Each path is a new rotation, seen through one point. The rows after it are directions, each followed by how far the rotation turns it, in degrees each step (0 if it stays put).
Each turn is a multiple of 5 degrees from 10 to 175, or 0.
Each row of a path follows its step; steps can be skipped.
Rotation 1:
step 0: [-14  14   2  -6  -4  -6   1  -4   0  -8  13  -4   7  19   1  -7  22  -7
  -5  11   2 -19 -18  -5  16   8  -5  20   1  -7   2  14  -1   8  -1  -7
   3 -12  -1  -2   8   5  -3  14   8 -12  -3]
step 1: [-10   4   4  -6   3  -1   3   3  -8  16  -2  -4   9 -17  -4  12  13   3
   1   0   5 -11 -25   6  -3  -6 -17  -7  11 -11  -1   9   2 -11  -7  -6
 -28  -4  -9  -2  -9   9   5  -1  -2 -14  -3]
step 2: [  4 -21  13 -13   4  -3  -1  -4 -10  -3  10  -4   0  -9   8  10  -1  10
  -8   4  -8   1  -2   5  18  -3   2   2 -11  -6 -12 -10   7 -15 -16  -1
 -12 -15 -16  13  12   2  -2  -1  -2   0  20]
step 3: [ 15  -7   3   0   8   7   8  -2  -2  -8   3  -3   6   8 -13  17  -6   1
   2  -6  -7 -24  19  -9   1 -13  -9  -9 -11   3 -14  -1   1  -8   6  -3
  -3 -23   1   7   0 -15   2 -11 -12  -2 -18]
step 4: [-12   8   4  -9   1  -2  -1  -6 -13 -19   9   0  -2   6  -5  19  -5 -11
   8  -6  12 -11  19  -1  10  -4  12  -5  -2 -12   7   2  -9  -2  24  18
  -3  -4  -7   1  -8   9 -11  -3  13   9   0]
step 5: [ -7   5  -3   4  12   8 -28   2 -18   6  12  10  -9  19  -3  13   8   8
   4  -6  14  -2   4  -7   4  -5 -13  -8 -10 -13   4  11  -6  17  -4  -6
   0   9  10   5   5   6   8  -1   9  -9   4]
step 6: [  6   2  15  -5   4   3   7  -5 -11   0   2   0 -13   1  -2   4  12   6
   4  16 -15   4   4  -3   3 -17  -6  13   2 -12   5  17   9  -4 -11  11
  -8  14  10  -6   2   2  20  27  16   0   0]
step 7: [ -4  -8   5   3 -12   4 -25  -6   2 -15  -3   7 -10 -16   4  14  11  -7
   2  10 -15 -14   1   4   1   3   2  18   8  -2  -8   3   4  -5  -8 -19
 -12 -10  11  -1 -12   1   8  10 -15  -3  -2]
step 8: [-14  -4   1  -4  13   0   6 -18   3 -10  14   0  11 -10   8   3  12  -1
  -9  21  -7 -16  -4  -4  11  -3 -17   5  -5  17  -9   1  -6   8  14   1
  -3 -14 -10 -11  -6   0 -14   6   0 -11   4]
step 9: [ -8   1  16 -13  11  -7  -3  -5 -11  11  -6   6  24  -4  -4  -4  -6  -4
   5  -8   8 -18   0   1  -8  -7  -6  -1   0  -6 -16  -3   0   1  -1   0
 -18  -8   5  -1 -16   4  -3 -22  14 -13  13]
step 10: [ 18  -2  16  -2  11   5  -6   5 -10  -6  -1  18   8  18  -5  20  -5  11
   2   7   5   2   3   4  19  -3   8  -7   0   6 -12  -3   3 -11 -14  12
  -5   2 -16  -6   6  15  -5  -7   4  -7   6]
Speeds:
[ 8 -2  3  2 -8 -1 -2 -2  6 -2  0  4  2 -1 -1  3 -2 -2 -6  0  1 -2  2 -2
  2 -2  2 -3  3  3  0  4 -1 -1  1 -2  0 -6  3 -2  3 -5  0  6  1  6  0] -> 90
[-5 -1  0  3  1 -6  2 -4  2  0 -1  5  6  1  2 -3 -1 -1 -2  4  3  0 -4 -3
  3  3 -2  6  7  2 -2  1  1 -2 -5  1 -3 -3 -3 -3 -2  0  6 -4 -3 -1  1] -> 45
[-2 -3 -4 -2  0 -1 -3  1  2 -4 -7 -5  5  5 -1  1 -1  0  4  3 -2  3  3 -1
 -2 -1 -3 -1 -2  2 -3  2  0 -1  8 -4  1 -2 -3 -2  0 -1  4 -3  4  1  7] -> 70
[-2 -2 -5  4  0  4 -2 -1 -1  4 -5  5 -3  7 -1 -2 -1 -2  2  1 -2  3 -1 -3
  5  0  3 -1 -1 -4  3 -1 -4  3 -2  3  0 -4  0  1 -4  2  3  4  5  4 -6] -> 55
Rotation 2:
step 0: [ 23  24   5   5 -11   5 -11  12  -3  28  -2   0 -11   2  16  13   3  -2
 -14  -7   5  -1   1   4  12  -7  -2   2  -7   8   7  10  -9  -5   5  12
   5   1  10  -6  -2 -13  10  24  12  16   9]
step 1: [ -3   0  -6  26  -5 -12  -1  16   7 -14   8  14  14   5  22   2  -2  -5
  -9 -11  10  15  14  19  16   6  -4  11  -4 -16   9   2  -4   3   9  11
  13   6  -3  15   0  18   5  -7   7   3  -2]
step 2: [ 13  22  -2   2   3  -5   1  12 -11  11  -6  16  10  -1   2  -3  15  -6
 -23  -8 -15  -6  -5   3 -11  18  -2   2  17  -6  12 -12   2  -4 -24   9
   5  -1   4  13  -8  -5  -1 -11  -2  -2  20]
step 3: [ 19  14  -6  11 -14 -12   3 -10  -6   6  17   0   8 -11   0   7  16   2
 -24  -7   4 -21  11   5  13 -11 -13  11  -4  -2  10   6   1  12  -3  -1
 -14  16  -7  -6   4  -7   1   7  11  10 -19]
step 4: [  2   2   7  -6   6   5 -14   9 -14   8  14  32  -4   3  14  -1  12 -12
 -14  16  -1   3   7   4  10  -7   1  17   1  -1   6   1  -2   8  24   8
   1  -3  -5  15 -14  10 -10 -19  -2  11  -4]
step 5: [  8   8 -10  -5 -17  -8  -9   6 -21  10  -4   0  11   8 -11   1   2 -12
 -22 -17  10   0 -13   4  -7  -2 -11  -1   0  15  -5   9 -12   2 -16   2
   3  -4  -7  11  -9  17   9 -20  16 -14  -2]
step 6: [ 26  11 -10  -4  -4   5  -4  -8 -16  11   9   4   7  -5   4  19  -7   5
  -8   9  12 -11  -5  11   1  -7  -2   4 -20 -21   3  12   2 -14  -2   6
   3  13  14  -8 -12   4   5  -6   4  26  11]
step 7: [ -3  -1  10  11  14  -2  -8  17  -7  -7  -9  20  32   1   7  12   9 -11
  -7 -15  16  -1  15  -7   1  -7  -6  -5  -4   0   6   9   2   7   8  12
   8   9   3  -6 -24  15  -2   2  -6   0 -11]
step 8: [ -3  22  12  -2  -2  16  -3  22 -18  21 -22   2  -2  -5   7   9  11   1
 -10 -10  -2 -13  -8   9  11 -15  -1   1  13  -6  14   3  -8 -16 -11   2
   3   4   2  17   6   0  18  -5  11  -7   3]
step 9: [  6  -9  -8  19 -16 -27   2  -5  -9  -4  -1   6  14  -8   7   5   6   7
  -8  -3  -1  -6   2  22  14  -7   4  -4 -15  -1  31  13  -1  -7   7   9
  -5  -8   4   0  -8  -4   3  -1  17  15   4]
step 10: [ 17   2  12  -1  12   3   3   3 -11  -4   7  33  21   6  14  -7  11  -6
 -18   2  -8  -1  -2  -5  -4  -8  -3  -7   7 -11   9  -4  17   7   1  -8
  26  -3   9  13   5   8 -10  -7  15   2   5]
Speeds:
[-3  6  6  4 -2 -1 -1 -2  2 -4 -7  1 -2  3 -1 -4  0 -2  3 -1  2 -2  2 -2
  2  1  2  2  1 -5  5  2  2  1 -1  6  3 -3  4 -4  4  1  3  3  5  0  4] -> 45
[-6 -2 -3 -5  6 -4 -2  1 -1  5  2  0  0  6  1  5  3 -1  3 -2 -1 -3  0 -2
 -1 -1 -5 -2  2 -1  0 -3  3  4 -7  3  3 -3 -4  2  2  1  5 -1  1 -3  4] -> 125
[-4  3  6  4  2  3  5 -1 -5 -1  2  6 -1 -2 -4 -3  0 -5  2 -4  3  4 -1 -2
 -1  4 -1 -1  3  1 -1 -4 -3 -3  1 -3 -1  0 -3  6  0  5  5 -2 -3 -2  2] -> 120
[ 0  2 -5 -1 -2 -3  6 -2  0  4 -2  2 -2  0 -7  4 -8  4  0 -1  4 -2  3 -3
  3 -5 -3  1  4  1  2  0 -4 -1  1  2  1  2  0  6  4 -1 -3  4  0  5  2] -> 130
